One turning vector, and how many ticks it has turned:
The counts run from 0 to 494.
[-10.2  33.0   7.8 -44.4 -24.0  -2.7  22.9   1.6  11.8  20.5   5.4 -17.1
  -4.5 -13.8  21.9   7.9 -14.7  33.1  28.1   7.2  -1.3  -2.2  -6.7 -26.3
 -20.9]
258
[ 20.2  -1.0  32.7 -13.4  17.2 -13.2   3.5  -1.8   1.5  18.1 -13.6  29.8
  -7.4 -18.8  53.3  24.3  -1.1  25.4 -28.8  35.9 -23.9 -12.2  11.7  -5.6
  -5.2]
54
[ 21.0   6.8   8.5 -71.0  -0.4  -7.2   1.6  -7.3  -5.1   3.1   5.9  17.5
   1.5  -9.3  31.0   5.9  -3.9  28.3 -22.9  25.0  -7.5  -0.7  -0.8  33.8
   4.5]
214
[-11.3  -5.3  18.9  46.8   6.2  25.8  -4.0 -22.2 -14.6  26.7   3.2   6.6
 -11.3 -25.5  -1.2  -3.5  24.6   4.1  32.8 -10.1  23.0 -14.3   2.3  -7.3
  20.2]
472
[ 16.7  31.7  40.0 -51.5 -10.6  -5.4  10.1  -4.7  -4.6  11.8 -16.7 -13.6
  -6.7  -0.3  29.0  19.6  -7.2   2.9   9.4  23.7  -6.7  -7.6  18.4   2.0
   8.4]
245
[-22.4  -7.7   7.1   3.0 -37.1   6.8   7.6  27.2 -11.6  22.0   1.8 -35.2
  17.8  -2.3 -18.2 -13.0  -2.6  -5.7  45.2 -22.8   2.1  -2.7 -32.4 -20.5
 -18.6]
411
[ -0.2 -53.8  26.2   7.5 -19.7   1.6  -7.1  13.3 -16.6   4.3  -6.3   6.5
  14.0  -0.4 -12.6  -6.1  18.4 -35.4 -10.7  -8.2 -25.6   1.6 -35.8  25.6
  16.1]
56
[ -9.4  -3.4 -10.8  30.8  10.7  -4.7 -34.5 -38.0  -1.7   7.9 -27.3  -1.8
  -5.6 -28.1 -44.9 -10.3  -8.2  21.4 -19.4 -29.8  21.4 -18.3  18.3  -6.7
 -23.2]
9
[ -0.3 -24.7  11.7   4.7 -13.8 -12.7 -32.1 -15.0 -36.2  22.8 -49.7  -9.7
  -3.7  -9.9 -34.0   1.0 -10.9 -18.3   7.7 -17.4   6.7 -19.0  -1.6   6.7
   1.2]
156
[  3.1  35.2  19.0  -1.5   5.4  28.0  14.8 -20.9  -7.7  19.3   0.9  -6.1
 -17.6  -8.5  28.9  11.5  -4.4   7.5  36.7   5.8  16.7 -18.0  23.4 -12.7
  14.4]
98
[  5.7   9.3  21.6  36.7   7.8  29.5  10.9   5.8 -11.0 -12.9   9.9 -11.0
   0.9  30.6  10.8   3.4  12.7 -29.8  22.4  -0.7  -1.3  -0.9   4.7  10.8
  26.7]
90
[ 12.0 -33.2  14.5   9.2 -19.2  -2.0 -16.2   2.5 -34.0  25.1 -33.3  -6.8
  11.1   0.8 -33.7   0.5  -0.5 -30.7   4.4  -5.1  -9.0   9.6 -30.7   9.2
   5.1]
30
[ 14.1   0.8  38.7  23.8   4.4  -0.2  -6.1  10.3 -29.8  26.4 -36.6 -12.8
 -15.2   5.9  10.9  20.2  -2.4 -25.0  21.3  14.0  -6.6 -12.5  13.5 -21.0
   8.3]
428
[ 22.1  18.1  -9.7 -17.1 -17.7  12.8  12.7  44.1 -24.3  34.3   1.6  -5.1
   1.9  -5.1  22.5   6.4 -19.8  41.1  23.2  16.5  -8.6   8.8 -24.4  -1.4
  -7.2]
37
[-35.3  -0.5  -5.1  27.3 -11.0  11.2  12.2 -10.4  18.2 -32.1  23.9  -8.7
  28.0   7.0 -27.5 -19.9  26.1 -22.0   6.9 -35.8   2.4   7.8  -9.4 -16.4
  -0.7]
108
[-24.8 -18.9 -35.1   9.3 -21.7 -15.9 -12.9   0.1  10.3 -11.0  11.3 -17.3
  20.7  -0.6 -44.9 -21.4  -6.8  -1.4  -3.9 -42.2   8.6  -0.8 -25.9  -4.2
 -25.9]
412
[  9.4  20.8  -8.6  -3.0  37.1   7.1  14.7  -8.4  25.6 -29.5   6.1  17.4
  -2.5  11.9  42.9  10.8   6.6  12.2 -39.9  10.0 -10.0   8.3  26.4   1.7
   1.2]
84
[ 11.5  19.4   4.9 -19.9  17.3 -22.8 -11.0 -23.7   5.6 -17.7 -29.6  -7.6
 -10.2  12.8  12.2  18.9 -12.1   3.0 -32.8  18.5  -2.2 -11.2  35.6 -12.3
 -20.4]
396
[ 18.8 -18.6  42.8  23.5  -0.6   2.4   5.5  14.8 -27.8  30.3 -27.2  -7.2
  -3.8   2.6  15.4   8.3   8.6 -21.5  17.5  18.2 -11.9  -4.7   2.0 -12.7
  25.7]
181
[ 18.7  29.2  -1.1 -11.9  32.1   4.7 -10.8 -33.6  -0.1  -7.8  -9.5  23.0
 -11.5  -8.7   6.5   7.5  -2.6  26.2 -23.2  11.6  21.5  -9.5  32.2  30.2
  12.4]
218
[ 16.9   3.6  -6.6 -21.5  13.8 -13.6 -18.3  -7.6 -18.2  30.5 -28.5  10.4
 -10.6 -19.0  -0.6  18.5 -31.0  55.4 -28.0  18.7  15.7  -7.7   4.8   5.7
  -9.2]
435
[-10.2 -46.9  24.3 -12.8 -17.5  -4.8 -11.7  -6.8 -12.0 -11.2   3.3   6.3
  25.6  -7.8   2.6 -22.1  31.4 -23.9 -13.1   0.0 -17.2  -3.6 -29.0  29.4
  16.2]
208
[-10.9   1.0   5.1  49.1   2.6  26.6  16.2   8.0  14.8  -6.7  29.5  -5.4
   4.4   8.3  25.3  -8.2  32.8 -13.4  22.2 -12.2   2.1   9.1  -5.9  -7.5
  18.4]
77
[ 16.2 -12.4  -5.8  27.0  12.8  -4.5 -34.6 -24.8 -25.0   4.5 -32.5   5.4
 -12.4  -7.8 -33.1   6.2  -4.8   8.1 -33.9 -11.4  14.0 -20.5  17.6   4.2
 -15.3]
434
[ 17.9  57.0 -11.3  11.8   8.0  17.8  11.7  13.7   6.5  10.6   5.2 -26.6
  -8.8  23.7  16.8   5.5 -29.1  12.5  24.0   7.5  15.4   9.7  21.9  -3.7
   1.6]
128
[ 17.0  42.3  -6.4  -8.2   8.0  15.3  19.5  12.9  11.4 -19.0  21.7  -7.8
   3.8   9.4  18.7  11.1 -17.1  23.8   9.0  -8.0  20.2   6.1   9.3  18.4
   5.7]
375
[-20.8 -25.6   0.5  -4.1  -3.7   1.3 -26.8 -36.6  -2.1  11.8  -4.4  16.1
   2.1 -48.8 -21.1 -20.1  21.2  21.4 -17.2 -16.8  21.1 -19.1 -10.8  19.8
  -2.2]
473
[ -4.9  11.0  29.0  15.5  -3.3  -5.9   9.2   4.6  -6.8  30.2 -15.0 -11.6
  -6.5 -14.9  12.4   9.3  12.8   3.6  31.8  11.0   0.2  -8.2   4.5 -68.0
 -20.0]
16
